The rows of Y fall into 4 groups, and each row is roughly a mix of its group's hidden directions; one row fits no group.
Y:
-12 25 2 -12 36 -12 10 -43 -11 26

10 -6 5 31 -25 20 3 28 24 -40

-41 21 0 2 18 6 14 21 -8 44

-25 -18 -15 33 -17 -9 -4 34 -18 -30

36 14 -30 10 -15 34 -23 -17 20 -4

18 -7 -3 31 26 -46 -11 0 -26 -16

5 18 13 -24 28 -5 -1 -34 3 45

25 14 -7 6 50 30 -4 -26 7 -5

-25 21 -19 1 -9 21 41 37 -14 -1

-5 8 -11 -22 44 -35 -1 -7 -30 16

39 -16 19 1 17 -21 -22 -11 33 -23

26 -6 -25 12 -41 19 -6 -30 10 -22

-1 -18 26 28 5 -30 -12 29 9 -37

41 -12 -26 -2 -18 29 -25 -21 16 -10

-33 -14 9 24 -7 -21 9 46 -11 -20

23 7 -13 9 -3 22 8 -33 12 -50

24 -13 24 9 -21 28 -12 38 23 -18

29 -8 -13 -51 -1 -33 -7 -3 4 17

-21 11 -3 9 4 3 29 49 -11 -32

29 23 -21 31 17 -13 15 18 -26 -25

16 5 -12 12 -36 34 20 18 22 -29

-23 -19 19 -25 -4 -25 22 17 19 -38

-16 -24 -36 -7 -14 -1 -23 -36 -20 22

-26 -7 10 35 -35 23 6 -31 8 -12

19 -19 1 -39 -40 25 9 -9 19 -12

35 -9 19 1 -10 40 -11 4 39 -6

-22 11 2 -34 31 -34 4 -12 -21 26

-1 -18 -3 30 -15 43 -3 5 18 -38

19 -3 -35 -3 11 1 -24 -38 -25 27

25 -12 -26 28 -36 32 -4 10 -4 -20

18 -13 6 49 3 5 -3 4 0 -46

6 6 11 -38 19 -24 -5 0 0 50

45 -1 -7 3 -13 33 -25 -26 18 -14

13 -4 -15 30 -11 39 -9 -15 17 -39

-24 23 17 -22 16 17 18 -34 13 -32

-20 12 -10 -10 36 -14 7 -44 -11 29

16 18 -30 -7 16 -1 -6 -37 -15 41

24 -24 -14 27 23 16 -16 5 -16 -41

-6 1 47 -1 -17 -10 -6 35 30 -19

-32 -4 25 -6 0 -12 26 50 7 -2

-23 -18 -9 0 5 -36 1 36 -34 21

23 6 -33 -17 10 28 9 -44 -11 14

30 -37 -17 -1 -4 5 -45 -21 1 -7

-14 0 27 -21 32 -23 30 35 -5 3

-14 28 3 -5 -48 12 24 3 27 -18

2 27 25 19 -5 27 7 -48 14 -1

-14 5 -13 -27 20 -18 32 3 -27 38

23 -8 -14 34 -24 16 -6 -4 4 -48

9 5 10 8 -24 35 11 37 30 25

12 -10 -7 20 -45 32 -2 20 23 -21

20 -5 -48 -19 -11 15 -8 -38 0 12

-14 -37 -4 18 -17 0 -9 47 -4 -25

11 -6 13 -22 -6 -11 26 -11 31 -49

-38 7 9 4 -6 -29 16 37 -32 -1

-24 21 33 -6 26 -26 19 25 18 -15

-22 19 0 0 25 -19 -3 8 -30 48

-2 25 -44 -15 1 21 13 -29 -23 18

18 29 34 -18 28 -19 28 5 22 -4

-25 3 33 -13 5 -28 16 45 3 -10

-2 -11 41 -20 14 -19 -1 40 27 -2

22 -17 33 -24 -23 14 -17 -9 29 26

4 27 29 -4 -1 -48 -19 -9 -17 22

-2 -19 31 -19 -28 -42 -15 24 3 -5

-2 -8 2 18 -11 -10 -6 6 11 -65

-53 -3 9 21 -16 5 -4 27 -13 25

25 -11 5 30 -23 26 -12 -8 28 -35

-16 29 -15 18 4 2 -16 -33 -38 25

-24 38 -16 11 22 -7 19 -24 -35 0

12 -31 -2 -8 -16 1 -1 -19 14 -56

-33 4 9 -5 30 -30 20 37 -18 10

38 -10 -5 -15 -11 -39 -30 -22 4 18

-26 23 13 -29 -1 -35 31 -5 7 26

17 -3 20 5 -12 12 2 26 57 -16

3 24 5 -18 31 -12 6 -43 -12 32

-17 -30 -1 12 -22 14 10 39 26 -28

-33 4 19 8 34 -39 8 22 -19 0

37 -23 -12 -8 3 -15 -28 -36 -22 -15

-54 0 5 17 13 -23 20 19 -22 5

-9 1 -45 33 6 1 -5 -27 -19 -27

-4 5 14 20 -41 32 11 -9 32 -24

-11 19 -27 -24 12 -2 18 -41 -12 32

-40 0 10 -8 9 -22 7 22 -9 46

-8 -1 24 -9 34 -55 -12 -2 2 8

-30 2 -6 50 21 -11 -7 19 -21 -17

-25 -30 -14 5 -25 39 5 -10 -26 21

-7 -1 11 18 -13 -25 1 34 18 -48

12 5 6 -16 -39 32 6 1 45 4

-1 2 -45 19 -1 34 -6 -35 -15 9

-34 -9 -12 28 1 13 32 31 -8 -26

49 7 6 -17 13 1 -23 -34 20 5

44 -7 -1 -15 -11 16 -22 -37 26 4

12 13 32 -25 -12 32 -7 -17 7 39

16 7 15 -2 2 7 27 0 31 -53

8 -23 -1 32 -28 -1 -10 36 13 -34

-21 -6 23 6 -2 -9 -12 54 -10 29

-45 13 20 17 14 -11 8 20 -18 34

33 -21 12 5 -30 31 -27 -4 27 -9

5 -55 14 -13 -21 -12 -22 19 10 13

53 6 -12 10 -7 31 -16 -15 18 13

8 -30 -8 33 -11 4 -16 14 20 -45

26 -13 -12 -3 -34 40 -19 9 30 1

44 -1 -15 5 5 43 -15 -25 4 16

29 -17 6 37 14 -3 -20 -12 6 -42

7 4 -1 34 -28 48 -5 15 17 -18

33 23 23 -21 12 -41 7 -16 -8 16

31 1 32 9 -18 16 1 33 32 18

19 -19 7 -20 -33 4 6 10 35 -39

25 -15 -10 22 -30 21 -14 30 21 -29

10 3 -29 -3 37 3 -5 -36 -34 16

-27 -9 15 -23 -25 -11 35 40 5 6

4 24 -23 0 32 9 -2 -35 -23 35

18 -21 -36 -28 7 2 -14 -28 -12 33

-34 -25 14 15 -20 2 -7 43 10 -22

14 10 -11 -23 15 17 -6 -47 -10 36

-48 9 17 -5 3 -19 11 43 -10 -1

44 -15 27 -17 7 -21 -33 -4 19 -5

-16 -20 5 14 -31 27 10 -1 29 -40

-34 -1 17 26 9 -13 14 46 -13 -17

27 -17 -2 12 -5 23 -34 -26 9 -39

26 1 18 -47 -13 12 -7 9 9 37

30 -8 -33 12 -14 40 -11 -18 19 -19

-8 10 -49 12 -12 35 -13 -26 -13 -9

10 -4 10 1 49 -23 8 -24 -16 -32

-38 -1 5 21 -17 -19 27 39 -10 -13

22 -27 16 -5 8 -20 -21 48 12 -17

3 -11 6 31 -33 12 -19 2 13 -47

-22 21 7 -33 33 -16 16 -2 -14 35

29 -2 -31 -16 -8 4 -19 -41 -3 30

17 6 -15 -36 -32 -10 14 -29 22 -24

-8 6 14 -11 -13 14 24 45 40 -10

-23 -10 15 36 -7 11 8 -33 -4 -41

29 16 -9 13 10 37 -4 -41 19 -12

22 -23 7 -10 24 -9 -15 22 3 51

-36 6 9 11 26 -41 6 15 -31 -2

7 -3 -16 -20 -13 1 -10 8 8 63

8 -6 -16 12 -17 53 2 -17 16 -31

-5 -1 9 31 -15 15 19 52 12 -19

In each list below, two rows fit none of the groups, and each other row fits one group, some only roughly. Which are they? Name them in the order they come.
    k412: -41 5 -8 8 31 -4 -1 11 -28 38
    k744: -29 4 -19 2 5 -11 -8 -19 -28 50
    k688: -21 10 0 -39 6 -39 12 -4 -12 35
    k20: -29 -14 -8 4 51 -12 -3 20 -27 13
    k408: 11 17 2 -25 2 25 37 -41 5 20
    k822: -22 2 29 5 36 -17 22 41 -3 4
    k118: -5 12 32 -29 -15 -36 5 37 4 11
    k343: 11 -2 27 -3 -32 -2 -12 37 38 -17
    k374: -12 9 -26 12 46 -12 12 -3 -32 25
    k950: -17 27 13 -22 9 2 29 5 0 49
    k586: -20 -12 2 46 -4 -3 -19 16 -13 -40
    k255: -22 26 -19 -12 -3 -10 -3 -16 -20 51
    k705: -4 -3 15 23 -31 19 7 -4 12 -53
 : k408, k343
    k335: -21 13 36 11 48 -15 22 9 -2 0
    k165: -42 -6 20 6 -41 -9 1 33 2 -1
    k912: 28 7 14 35 6 -7 3 6 16 -50
    k80: 25 2 -19 -31 4 36 5 -26 24 25
    k479: -21 -10 -5 14 -21 -13 -9 53 -14 26
    k135: -10 -27 6 9 -35 -3 -17 26 22 -39
    k310: 25 -28 9 17 -8 28 -23 27 25 -25
    k229: -8 1 -27 -27 -7 -14 16 -5 -17 53
    k214: 16 -3 25 31 -3 35 6 26 26 -26
    k559: -7 12 -15 -13 27 -21 -11 -29 -14 47
    k640: -25 -4 -13 -14 -16 -26 8 36 -20 37
    k404: 21 6 8 -34 -20 24 -13 -17 32 31
 : k479, k559
    k246: -8 9 22 -23 21 -43 0 16 10 36
    k204: -31 12 26 1 -7 -9 22 24 8 -45
    k414: 34 19 -4 -9 -20 30 11 23 37 -12
    k650: -14 -10 7 -12 -13 -2 -11 64 9 11
    k375: 3 22 -5 -29 36 -25 12 25 1 33
    k509: -30 12 12 -5 23 -4 29 13 -23 43
    k251: -7 27 -36 26 6 22 15 -32 -23 12
    k329: 7 -4 34 2 -17 6 20 28 36 -34
    k115: 1 -19 -41 39 19 24 -7 -8 -8 -21
    k520: 0 -12 -1 -23 -34 -20 17 37 27 -23
    k617: -32 23 32 2 14 -39 19 -10 -17 3
    k743: -50 13 4 -14 -3 -2 36 -5 -26 16
    k187: -9 -19 -6 18 -43 22 -9 -6 11 -42
    k14: -17 13 -15 -28 18 -14 42 -27 -18 -17
    k315: -7 25 26 -4 -19 -5 -1 38 0 43
 : k520, k14
    k189: -8 -16 16 24 -29 30 -10 37 15 -23
    k585: -39 2 3 -28 20 -8 35 33 -3 6
    k962: 29 5 11 -2 -14 17 -20 -41 39 -6
    k175: -9 23 9 1 32 -3 15 -54 -14 -2
    k161: -33 -17 18 -13 7 -30 -15 17 -27 32
    k902: 3 2 -26 -33 15 -46 -12 -29 -7 6
    k595: -15 24 -10 -28 22 -38 15 -19 -18 23
    k59: 24 -17 -17 -23 17 -32 -42 -16 -8 9
    k606: -20 17 -9 9 21 -12 8 -45 -25 32
    k935: -20 -24 -8 20 -31 18 11 42 -6 -24
    k745: -35 -8 -28 10 7 -30 11 32 -28 -9
    k824: 26 0 -22 -6 -17 8 -20 -54 -14 -5
    k176: 29 6 -6 -41 6 -32 -9 2 -7 37
 : k585, k902
    k977: -2 -23 -5 31 -41 39 5 20 5 -5
    k252: 36 -19 8 -15 -1 -29 -23 9 14 -40
    k349: -5 17 -9 -28 38 -34 16 -22 -10 23
    k619: 1 -8 20 -4 -26 11 13 28 32 -43
    k222: -31 -16 24 0 18 -33 3 9 -19 39
    k560: -22 19 3 -24 31 10 27 11 -17 38
    k432: -18 -20 30 18 10 -26 12 28 1 -38
    k179: 35 11 20 16 17 21 -5 -44 19 4
    k452: 21 -3 15 2 -46 -13 -12 -23 -9 -37
    k117: -4 -16 19 17 2 -40 -25 8 -22 -37
    k958: 4 14 -11 -18 22 -33 1 -31 -27 34
 : k252, k432
    k636: -14 34 5 14 29 -9 12 -25 -20 38
    k671: 7 0 -7 39 -45 27 -18 14 12 -7
    k418: 32 -6 -18 -6 -13 47 -18 -27 15 5
    k882: 25 4 -2 23 -4 36 7 -2 24 -45
    k76: -25 -12 9 30 -7 -1 3 57 -7 7
    k981: -12 -24 25 6 6 1 1 43 34 -27
    k323: 23 -15 -14 -47 11 -17 -18 -15 3 32
    k156: 39 -8 -1 -11 17 -32 -34 -28 -4 9
    k401: -5 31 11 -14 25 -32 18 -20 -10 37
    k770: -35 16 8 41 -2 14 31 11 -6 -24
    k793: -53 6 3 19 7 -11 2 10 -39 12
 : k671, k76
    k257: -6 6 -8 -39 0 -35 3 -22 -8 41
    k865: -26 4 -12 -14 8 -21 -6 -15 -25 52
    k774: 0 21 -31 24 11 1 -6 -41 -32 17
    k654: -3 -21 5 45 -11 14 -22 40 -1 -17
    k96: -6 19 21 -25 25 -25 25 21 -2 36
    k469: -23 15 29 5 45 -22 28 3 -12 8
    k956: -26 15 -18 14 26 -6 2 -32 -27 35
    k354: -32 4 25 29 -12 -23 5 40 -1 -19
    k237: -25 -19 16 -14 17 -21 3 52 1 17
    k394: 1 -13 -4 30 -10 32 19 29 13 -40
    k928: 12 1 -2 29 -29 41 7 -22 16 -28
 : k654, k394
